[108 124 140  95  77 121 124 122 120  95 119 108 164 154] -> K913
[168 160 163 137 114 189 164 149 150 162  82 136  97  87] -> K177
[145 163 154 145 113 140 145 122 146 165 113 142 165 111] -> K646
[150 161 137 137 114 189 164 149 150 162  82 137  97  87] -> K672
[125 166 136 172 135  76 119  86 145 183 164 158  77 130] -> K67
all K646: [122]  7
all K672: [137]  2 3 11
which: [108 124 140  95  77 121 124 122 120  95 119 108 164 154]  K913

[129 127 129 127 129 125 129 140 130 127 127 128 128 128 128 129 128 129
 190 128 130 128 133 144 144 145 145 145 145 145 120 148 147 144 147 145
 145 146 143 145 146] : K210
[127 134 128 129 127 127 129 128 128 128 127 128 126 131 128 128 127 128
 175 128 128 127 130 128 128 124 127 128 129 128 132 129 141 146 147 146
 134 145 134 146 128] : K386
[108 127 128 127 128 128 128 129 131 128 128 127 128 127 128 127 128 139
 184 145 145 137 145 140 143 144 145 144 145 146 135 145 145 147 144 145
 146 145 145 145 142] : K898
[127 134 128 129 129 129 129 129 128 128 135 128 128 128 127 129 127 127
 142 129 128 116 128 129 128 128 129 128 128 129 129 128 128 127 127 131
 128 129 134 145 145] : K152
all K386: [128]  2 7 8 9 11 14 15 17 19 20 23 24 27 29 40
which: [127 134 128 129 129 129 129 129 128 128 135 128 128 128 127 129 127 127
 142 129 128 116 128 129 128 128 129 128 128 129 129 128 128 127 127 131
 128 129 134 145 145]  K152

[130 111 110 137 127 140 125  98 152  59 184 118 141 163 118 143 161  77
 106 127 123  79 113 110 154  98 180 107 112 158 128  96  86 138 110 152
 137 104 131  58 124] -> K535
[133 135 130 110 129 127 133 137 112 174 100 122 121  98 121 126 119 151
 154 128 115 162 140 135 105 153  83 143 135  90 128 140 159 128 133 116
 115 133 111 155 117] -> K999
[129 139 135 115 127 123 132 142 113 172 100 121 151 126 119 121  98 122
 123 154 106 110  79 127 113 150  90 143 137 101 127 145 156 125 137 116
 119 139 120 165 124] -> K643
[119 134 141 143 127 121 125 143 130 126 120 143 125 138 143 118 113 141
 112 129 150 123 124 133 140 119 145 125 131 152 128 141 121 119 136 123
 137 141 148 150 147] -> K264
[120 134 142 143 128 119 124 146 129 130 116 144 124 137 144 116 109 144
 113 128 151 126 125 134 140 120 143 126 131 150 128 142 124 118 136 122
 137 143 148 156 148] -> K42
next: [100 122 121  98 121 126 119 151]  [154]
all K42: [131]  28
next: [119 124]  [146]
next: [133 137 112 174 100 122 121  98]  [121]
next: [106 127 123  79 113 110 154]  [98]

[113 135  93  93  93 110] : K540
[110 137 156 120 120 114] : K841
[129 147 146 133 133 133] : K15
next: [137 156 120 120]  [114]
next: [110 137 156 120]  [120]
next: [113 135  93]  [93]
again K540:   [93]
all K15: [147]  1
all K841: [114]  5
after: [146]  [133]

[170 114  61 121 103 168 169  94 114]  K661
[104 184  61 121 163  94 169  95 174]  K47
[104 169  61 169  61  61 169  94  94]  K352
again K661:   [114]
which: [104 184  61 121 163  94 169  95 174]  K47
all K352: [169]  1 3 6
all K47: [94]  5
which: [104 169  61 169  61  61 169  94  94]  K352

[117  84  84  84 130 130] : K886
[ 69 116 117 134 133 117] : K79
[157 116 116 116 116  62] : K884
[134  92 171  98 121 114] : K56
[207 132 141 174 206 147] : K371
[ 91 131 112 166 134 161] : K418
after: [166]  [134]
after: [207]  [132]
all K884: [116]  1 2 3 4
after: [92]  [171]
which: [134  92 171  98 121 114]  K56
all K886: [130]  4 5
next: [ 69 116 117 134]  [133]

